Each run below is a few steps of one of 6 hidden systems, one row a step.
seq 1, J420:
[[  7  -5   3 -37   2  21  -4   9  -9   2   8   3 -18 -23   0  -7   3  10
  -18 -13  -1 -14]
 [-14  -2 -12 -32  -4   8  18  -7  20  -7   3   2  -5  -9 -21  -3  14  11
  -17  -6  16   1]
 [ -9   8  -3 -15 -18 -19   7 -13  29  -3  -2  -8   8  17 -24  -3  15  -3
   -3  13   2  15]
 [ 17  18   9  -9  -3 -18 -11 -18   3  18   2 -10   5  21  -4   5  -8 -13
   11  21  -9  16]
 [ 11  19   0  -6  23  -4 -10 -26 -14  14  11  -6  -5  -6  19   3 -22  -4
   12   7 -10   2]
 [-12   3 -12  -7  12  -2   0 -16  -8 -12  13   1 -16 -17  21  -5  -5   8
    6 -20 -22 -10]
 [-16 -15  -7 -17 -12   7   0   8  -3 -16  16  10 -13   9  -5   3  21   8
    0 -21 -26 -12]
 [ -5  -7  -2 -15 -15  22  -9   1   2  -6  15  18   2  17 -27  18  20   1
   -5  11  -3  -6]
 [ 10  19  -6   4 -14  11 -11 -22  12 -11   2  14   6   4 -19  12  -6  -5
    2  23  22   5]
 [ 15  22  -9  16  -5 -15  -3 -22   6 -14  -6  -2  -9  14   5   2 -22  -8
   15  -5  15  16]]
seq 2, J443 (10 x 22):
[[  2   2   2   5 -23 -27  23  13  12   3  -5   3  -5  10  11  -2  -8 -20
   11   7 -24   8]
 [  8 -11   2  -9  -9   5   2  12  -8  39  17  -7  16   5  14   7   2  -4
   24  -4   3   4]
 [ -9   1  -5  -4  12  23 -23 -11  -5   7  12  -4  24 -24   2  -2   7  20
    4   4  14 -12]
 [ -4   5   4   6  -1  -1 -21  -1   3 -33 -13  -2 -10 -12  -6 -22   8  17
  -22 -12  -8 -10]
 [ 13  -2  14  -1  -3  -7  12  11  -5  -8 -12   4 -30  28 -11  -3   1  -8
  -25 -10  -1   3]
 [  5   0  -2  -9   4   4  31  -8   7  20   3  10   0   9  -7  18 -11 -23
   -2  24  14  10]
 [ -7   4 -15  -8  -7 -10   3  -9  21   2   2  -5  26 -23   8   0 -11  -8
   29  14  -2   9]
 [ -3   0  -3   0  -2 -15 -24  12  -6   3   0 -19  12   2  11 -13   8  21
   23 -26 -11   1]
 [ -3   2  12  11  19  13 -17   1 -27  12   9   0  -7  18  -2  -2  14  22
  -22  -8   2 -16]
 [  0   5  11   5   0  17   6 -13   2 -12   0  20 -17 -12  -4   0  -5  -8
  -35  24  -3 -14]]
seq 3, J503:
[[-18   8 -14  -3  20  -2  -7  -3  -2  16   6  -2  33 -15  -1   6  -1  11
   17  20  -9  -7]
 [ -9  16  -1   9 -19  -9 -29   4  -3  -7   6  -2   5   4   0 -15  17  26
    2 -10 -16 -12]
 [ 11   0  15  -4 -10  14  -2  -3 -13   4  11   0 -31  23   2  -6  12   5
  -23 -22   7  -7]
 [  0  -6   4 -10  12  19  21 -20   8  -4   3   9 -13  -8  -5   7  -8 -17
  -24  17  15   0]
 [ -1  -3 -10  -7  -9 -11  -2  -3  25 -27 -14   1  13 -17  -8   1 -12 -15
   13  18  -8  13]
 [ 13   2  -7 -13  -5 -23 -12  20  -3   6  -7 -10  11  19  -6   3  -4   1
   32 -15  -5  17]
 [ -5  12  -6   8  22   0   4  -3 -23  33  13   0   9  20   1  11   2  15
    6  -3   9  -7]
 [-17  11   1  28  -1  10  -3 -24  -3  -5  15  12  -3  -8  14  -5   6   9
  -13  12 -11 -20]
 [  8 -15  11  -3 -26  13 -14   2   4 -30   2   4 -22  -6  10 -10   3 -10
   -7 -15 -17  -2]
 [ 15 -19  -1 -33   8  15   8  17  -3  -3  -6   3 -11   1 -15  11  -5  -9
   -3 -11  14   8]]
seq 4, J210:
[[ -9  10 -22  -9 -28   4   0 -14  20 -22  11   7  -2  -6  -8   0   7   9
   10 -14  13   0]
 [ -3  -8   0   4 -12 -10  -7  -5   7 -14   3  -8   0  41 -15   6  16  -4
   13 -14  -2  17]
 [  4  -5  10  11  28   6  -3 -14 -15   9   1   4   1  29 -10  19  -3 -10
   -4  18   0   5]
 [  7  19  -6  15  19   2   2 -15  -8  -7  -3  18  -7 -18  10   5 -27  -8
   -5  19  -6  -9]
 [  0   7 -19   6  -9 -12   9  13  -2 -17  -1  10 -14 -13  20  -5 -16   3
   18 -25 -15  -6]
 [-16 -21 -12  -1  -4   6  10  21  -7   5  12   4   6  13   1   7  18  12
   14 -26  -3  -6]
 [-15 -12   3  13  -5  27 -13  -1   0  -1   9  11  21   9 -18  11  23   8
   -8  15  12 -10]
 [ 20  13  11  24 -14   7 -26  -3   0 -20 -14   9  -2   4  -9  -1 -10  -5
   -7  14  11   0]
 [ 24   5   2  14   9 -12  12   8  -8  -4 -20  -4 -19   7   8  -3 -26 -10
    0 -19  20  11]
 [-18 -19 -10   9  25  -4  37   2   4   6  -6  -4   2  -9  12   2  -7  -7
   -1  -9   9   3]]
seq 5, J210, 10 rows:
[[  7  -9 -13   1 -17  11  13  21  11  -3 -10   3   8  -8  -6   2  -4   0
   10 -16  38   7]
 [-12 -14  -4  22   1  -7   6  -2  21  -5 -15 -16  24   7  -9  -4  10   0
    4   0  27  17]
 [  0  -9  20  32  15 -15 -11   0   2   1 -19 -17  19  10   2 -11   4  -5
   -5  15  -4   9]
 [ 13   3  19  13  19  -4  -5  14 -18  15 -14  -6  -3 -14  17 -14 -15  -3
  -14   8  -9  -8]
 [  3   0   0 -10   2   6  13  19  -3  11  -3   1  -7 -38  18 -18  -8   7
  -13  -8   4 -13]
 [-11 -14  -4 -21 -24   4   8  18  20   0   0  -8   7 -23   0 -17  17  10
   -3 -13   4  -2]
 [  0 -13  12 -14 -20   0 -11  12  16   8  -4 -16  20  11 -19  -7  26   5
   -3   6   8  11]
 [ 15  10  20  -3   4  -3 -14 -10   4  19  -8 -15   9  12 -14  -5   1  -3
  -15  23  18  13]
 [ 15  20  11  -4  12 -15   4 -22   4   9  -9 -16 -13 -11  10 -15 -21  -8
  -15  12   8   8]
 [ -3   0  -1 -20   9 -20  20  -7   7   6   0 -15 -16 -16  21 -15 -11  -8
    0 -10 -19   5]]
seq 6, J503, 10 rows:
[[ -6  12  17  17  -4 -13 -23  -9   4   8  -3 -18  17   5   1 -19  15  11
  -11  17  -9  -1]
 [ 24  15  24  -2  -5  -6 -18  -7 -13   5  -2 -10 -27   8  12 -17  -7   1
  -18  -7  -8  -1]
 [  9   8   0 -29  20   1  18 -15  -3   6   4  -1 -27 -15   8  -4 -16  -7
  -17  -3   0  -2]
 [-21  -3 -13 -31   4 -11  16 -13  22  -6   3  -5   8 -19  -6  -3   3  -4
    2  12 -18   5]
 [ -5  -3   3 -24 -17 -14 -17   4  12   6   7 -13  17  17 -14  -2  19   5
   15   6 -21   9]
 [ 16  16  10  -9   0   5 -23 -12 -15  26  13  -5   2  26 -10   5   8  10
   -1   5  10   1]
 [  3  28  -3   8  10   6  -7 -41  -5  -3  11   5 -16   2   2   0 -10   6
  -13   9  12  -5]
 [ -4   1  -8  -5  -4  -8   4 -27  11 -33   4   2 -24   1   7  -2  -9 -12
    3 -10 -19   6]
 [  0 -24  -5 -29   3   0   4   6  -1 -10   6   3  -7  17  -9  17   1 -15
   17  -9 -23  11]
 [ -4   4 -14 -16   7  10  -7   8  -8  12  10  16  21  10 -23  25   4   4
   14  20  -2  -3]]
seq 7, J322:
[[ -5  -8  -6 -11  -5  11 -21  24  -5 -10  -2   5  11   8 -26   2  21  23
    0 -14   8  -7]
 [  5  13   6  22  -7   5  -7  -3  -4  -4  -4  10  -3  30 -21   4   9   8
  -19   8  22  -1]
 [ 11  12   8  30  -9  -3  14 -24   9  -5  -3   2 -12   4  13  -1 -20 -21
   -6  13  14   9]
 [ 10  -8  -3   1   7  -9  11  -7   5  -3  -5 -12  -3 -19  27  -4 -25 -19
   22  -9  -4  14]
 [ -6 -15 -11 -17  25  -9  -1  26  -9   9  -4  -9  18 -12   4   1  -3   8
   21 -13 -13   0]
 [-17   1   0   2   4   3  -8  27 -10  10  -1   9  18   4 -18   0  21  25
  -12   7 -11 -20]
 [  2   7  15  19 -30  13  -5   4   1   2   6  13  -9   8  -5  -9  16   8
  -29  10   7 -16]
 [ 18  -3  15   4 -18  17   6 -20   6  -2   3  -5 -23  -2  13  -6  -8 -16
  -14  -5  28   9]
 [  5 -12  -7 -12  22  -2  11 -17  13  -8 -11 -20   2 -12   4   1 -17 -15
    9  -9  20  22]
 [-12  -3 -13  -7  23 -26  -1  15   8  -7 -20 -11  24  -2 -12  -1  -3   4
   18   6 -13  11]]
seq 8, J420, 10 rows:
[[  1  18  -2  34   2 -19   1  -6  -9  -9  -4  15  -7  15  10   5 -15  -6
    6   9 -21  -6]
 [ 13  -4   1  15  -9   9   3  12 -22   5  11  18 -14   2  25   9 -16 -11
   16 -10 -16 -10]
 [ -5 -26  -9   7   1  30   1  11  -9  -5  12  13   5 -12  11  12   2   1
   14 -17   9  -9]
 [-15 -17  -9  17  -7  15 -13  11   8 -26  -7   4  16  -3 -16   0  18  13
    1 -11  13  -4]
 [  8   4   6  23 -12  -3 -11  16   1 -14 -19   6   3  24 -24  -1   8   5
  -14   3  15   2]
 [ 19  10  12  27   4  -1  13   3  -7  13 -14   8  -5  14  -1   6 -17 -14
  -13  17  21   5]
 [  6  -4   0  25   9  -6  23   1   2   9 -10  -2   4 -17  26  -1 -25 -18
    7   7  10   6]
 [ -4 -20  -3  10   4 -10   2  26   0   0 -11 -13  13 -16  21 -12  -5   0
   18 -19  -9   3]
 [ -7 -18   7  -2   9   5 -13  34 -13  12  -6  -7  17  -1  -4  -8  18  21
   -4 -13  -4 -10]
 [ -7   3  12   4   0  15  -5  14  -3  12  -4   4   7  -9 -14 -12  16  20
  -33  14  14 -18]]
seq 9, J443:
[[ -8   6 -13 -17  20   5   3 -29  -2  -4  13 -12 -14  -6   8  -6   0  13
   -2 -26  14   1]
 [-25 -14  -4  -2  16  -7   4 -18   6 -24   4  -2  -7  17  -9   2  17   0
   -9  -4 -27   2]
 [  6  -5   9  -9 -11  -6  -9  10  -4  -6   1  14  -2  25 -13  13   4 -15
    4  20 -35   2]
 [ 24  23  -6 -17 -18   7  -8   5 -11  18  11  19  -3   2  -2  15 -18  -4
   16   9   3  -3]
 [ -2  16 -24  -5  -8   9  -1 -22   2  -1  17   3  -4 -14  12   1 -10  11
   17 -18  21  -4]
 [-20 -15  -6  15   4   4  -6 -18   2 -27   9  -6  -6  13   7  -3  15   6
    5 -27  -8   1]
 [  2 -21  12  15  10   9 -15   6 -14 -17  -4   9  -4  29 -10  13   8 -11
   -3   4 -21   1]
 [ 22  13  -2   1   0   8  -3  17 -12  -1  -7  28  -3   0 -11  20 -24 -14
    6  22  -2  -6]
 [  5  19 -25   2 -15  -4  17   6   4  -1   0  17  -2 -19  11   5 -23   2
   19 -10  16  -4]
 [-18 -13 -14  19 -10   1   9  -1   6  -6   9  -7   5   7  14  -4  10   9
   15 -29  13   1]]
seq 10, J322:
[[-14   1 -14  12  11  -2  36  14   6  10 -11  12  10 -19   1   3 -10  -2
   -6   9  16  -7]
 [-13 -18   0  15 -29  -1   6  21  19  -1  -5  -2  22 -14   5  -8  13  -3
   11   3  -2   1]
 [ 17 -19  21   8 -13  12 -23  19 -10  18  -1 -16  11  10   8  -8  10   2
    8 -11  13   6]
 [  8   3  15  13  29  12 -12  -5 -13  15 -11 -12   3  -6   0  -8  -4  10
  -22   6  26  -3]
 [ -9   6   4  15   8 -14  14  -3  16 -18 -22  -7  -6 -22   2 -23  -5   2
  -26   6   4  -1]
 [  6 -13   9 -10 -16 -23  24  23  16   2 -16 -11  -8   2   5 -15  -1 -14
   -3  -8 -11  13]
 [  7 -11  11 -24   4   0  11  14   0  41   4 -12  17   3   0   3   3  -7
    5  13   6   8]
 [ -8   9   6  -9   1   6 -18 -10   9  19   5 -14  26 -21  -5 -11  13  14
   -7  23   8  -4]
 [  0  10  12  -2 -15 -11 -24 -10  10 -11  -4 -21  -7   1   1 -29  15  15
  -15 -12  -4   1]
 [  9  -1  15 -16  11 -12  11 -12  -3   6  -2 -15 -28  26  -1  -9   2  -6
  -21 -13  -2  10]]
seq 11, J310, 10 rows:
[[ -3   3 -14   2 -17 -16  -4  22  10   5  -6 -10  23   6  -7  -5   8  15
   24 -17  17   9]
 [  4   6   9  27  14  -5 -10   2 -15  24  -2 -13  11  26   1  -1   6  12
    1  -5  20   3]
 [  6   8  20  30  19   6  -8 -19 -10   3  -4  -1  -6  -3  14  -7 -10  -6
  -19  19   1  -6]
 [  9  -3   9  -5  -1   0   6   7   4 -16 -11   5 -19 -31  15 -12 -18 -13
  -14   5 -21  -5]
 [ -4 -19  -9 -32  -1   3  21  31   4   1  -4   5  -3 -16  -4   0   2  -2
    0 -13  -6  -2]
 [-23  -3 -13 -12   1   0   8  10  11  16   5  -1  29   5 -22   6  21  17
    5   6  12  -3]
 [ -2  21   6  18 -16 -10 -19 -11   9  12   1 -13  21  12  -7 -11  12  16
   -1  15  12   1]
 [ 27  11  25   9  -3  -4 -14 -12  -5  10  -6 -19 -16   7  16 -18 -10  -6
  -12  -3  11   8]
 [  9 -13   9 -10  30   4  17 -12  -5   0  -5  -8 -19 -11  13  -3 -17 -19
  -12  -3   0   8]
 [-23 -13 -14 -18  17 -10  20   3  11 -12  -3   6   5 -17  -4   3  -2  -8
    4   9 -28   1]]
seq 12, J310:
[[ -6 -17   9   4   7 -16  -7  21  -3 -12 -16 -12   0  26 -14  -8  19   8
   -8 -17 -15   6]
 [  8   5  12   2  11   5   2   7 -11  15  -6  15   1  21 -20  14  -1  -8
  -17  29  -1  -2]
 [ 10  28  -5  -3 -13   2   7 -16   9   9   5  14  -1 -24   7   2 -22  -9
   -1  27   9  -4]
 [  2   0  -9 -12 -16  -8   8  -1  11   1   7 -14  -7 -18  26 -17  -7   3
   16 -26   4   5]
 [-15 -32   3  -4  19   2   0   6  -5   4   3 -20   8  17   2  -2  21   8
    6 -25  -3   6]
 [-12  -3   7   9  20   2 -19  -5  -5  -7  -4   4  17  18 -23   8  14   4
  -13  25 -12  -3]
 [ 20  32   5  -2 -19  -8 -12   0   3  -6  -9  17 -13  -5 -10  -5 -14  -1
  -11  22  -7  -6]
 [ 19  10  -5 -17 -18   1  24   1   1  14   6   1 -23  -9  15  -4 -16  -8
    0 -16  17   3]
 [-21 -27 -11  -2  12   8  22 -15   9   6  12 -13   9  -1  11   6   7  -6
   14 -15  10  10]
 [-18 -13   0  12   7 -10 -24  -1   5 -14  -2  -9  27   9  -7  -2  15   5
   15   7 -25   5]]

Name the system that made each run.
seq 13:
[[  4  14   8 -30  -3   2  -6 -28   5  -3  14  -4 -23 -10   5 -11  -1  -2
  -15   5 -18  -3]
 [ -1   8 -11 -45   1  -6   6 -17   8 -10   9  -2 -20  -1  -9  -1  -1   2
   -2 -12 -11   6]]
 -> J322
seq 14:
[[  9  11 -19 -24  13   2   6  -1 -15  15  12   1  -7   4   2  11 -11  11
   17 -24  17   1]
 [-35  -1 -19   7  15   3  13 -23   6  -2  15   4  11   3  -5   7  15  13
   -2   2   1  -5]]
 -> J503
seq 15:
[[-10 -13  -3   0   2  21   4 -10   8 -26   1   4 -15 -29   8 -11   2   6
  -19 -14   7  -9]
 [ -6 -28   3  -6  -2  -3  11  16  11 -31 -16   0 -10  12 -18  -2  12  -7
  -11 -13  -6  10]]
 -> J443
seq 16, 2 rows:
[[ -3  21  -1  -1  20 -22  21 -13  10  23 -11 -11   8  -6  -4  -6 -12  -2
   -9  23  13   8]
 [-15   4   1  -1 -13 -25   8  -8  21   7   1 -15  11 -14  15 -20   6  -2
    5  10 -24   3]]
 -> J322
seq 17 (2 x 22):
[[ 15  15 -17   3 -16 -12   2   5   5 -25  -8  15 -14  -6   6   4 -26  -9
   20 -10  -3   4]
 [ -7  -8 -19   4   7 -12  18  13  -4   5   3  -1   2  22   3  11  -1   3
   24 -29   6   8]]
 -> J210
seq 18:
[[ -4   2 -25   3   0  -7  -7   9   0 -32  -7  18   3  -3  -6  12 -12   0
   25  -8 -15   0]
 [ -1   7 -14  22 -12  -8  -1  20 -14  -6   3  19  -4  26  -2  13  -1   9
   18 -19  -5  -6]]
 -> J443
seq 19 (2 x 22):
[[-13  21   0   1 -11 -16  14 -30  17  -4   8  -1 -12  -8   8 -15   1   2
  -17  13 -13  -4]
 [  5 -17  16 -18 -18  -6   3  -6   5   6  13 -15 -15  11  18  -9   7 -16
    4 -10 -24   9]]
 -> J443
seq 20:
[[  0 -11 -14   3   6  13   5 -15  -7 -14  16  19  -7  19  -3  29  -8 -17
   20  -2  -5   6]
 [ -5  -9 -19   7   1  15  -9   1  -5 -22   7  24  12   4  -8  27  -5  -8
   26   4  -9  -2]]
 -> J503
seq 21, 2 rows:
[[  8  18   0  -5  21  -6  14   4  -6  17 -11  -7  -9 -18   4 -15 -15  13
  -19  -6  26  -4]
 [-25  -4  -3   0   8 -12  35  -9  18   5  -4  -9  -4 -11   6 -14   8   2
  -22   2   1  -2]]
 -> J443
seq 22 (2 x 22):
[[ -1 -10   6  26  -6   6 -19   3 -21  -3  13   6  -1  32   8   9  11   3
   15 -15 -15  -5]
 [  9  -7   6  11   9  32  -8   2 -27  -4  11  24 -15   1   5  14  -7  -2
  -10  -3   3 -17]]
 -> J503
seq 23 (2 x 22):
[[  6  -7   7 -15  18  -2  10 -18   8 -21 -10 -10 -27 -10   2 -12 -11 -12
  -22  -7  -2   8]
 [  0  -5 -12 -33  10 -19  21  14  15  -8 -17  -1  -3  -5 -15   3 -10 -11
    2   3 -11  13]]
 -> J322
seq 24, 2 rows:
[[ 27   9   5 -24  14   6 -23  -3 -13  -9  -6  -1 -17  13 -17   5 -10  -1
   -4  -8   8   8]
 [ -4  26 -23 -12  20 -14  20 -14   2  -3  -3  14 -11   7 -16  12 -17   3
   -3   6   6   1]]
 -> J503
seq 25:
[[  2  -1  -2 -17 -15 -13  -9  -1  14   6   5 -16  17 -19  17  -9  -6  -7
   29   4 -19  10]
 [  1  -1   0 -19  10   0 -25  10 -17  14   9 -16   5   5   4  -8  12  25
   10 -26  -6  -4]]
 -> J443
seq 26, 2 rows:
[[ -7 -20   3 -16  21  10   3  -2 -15  -6  11   7 -15  25 -10  13  10  -4
   -8  -9 -21  -2]
 [-15   1 -11  -5   1  14   4  -3   5 -12   7  27   8 -10 -17  18   2  -4
   -5  29 -15 -12]]
 -> J420
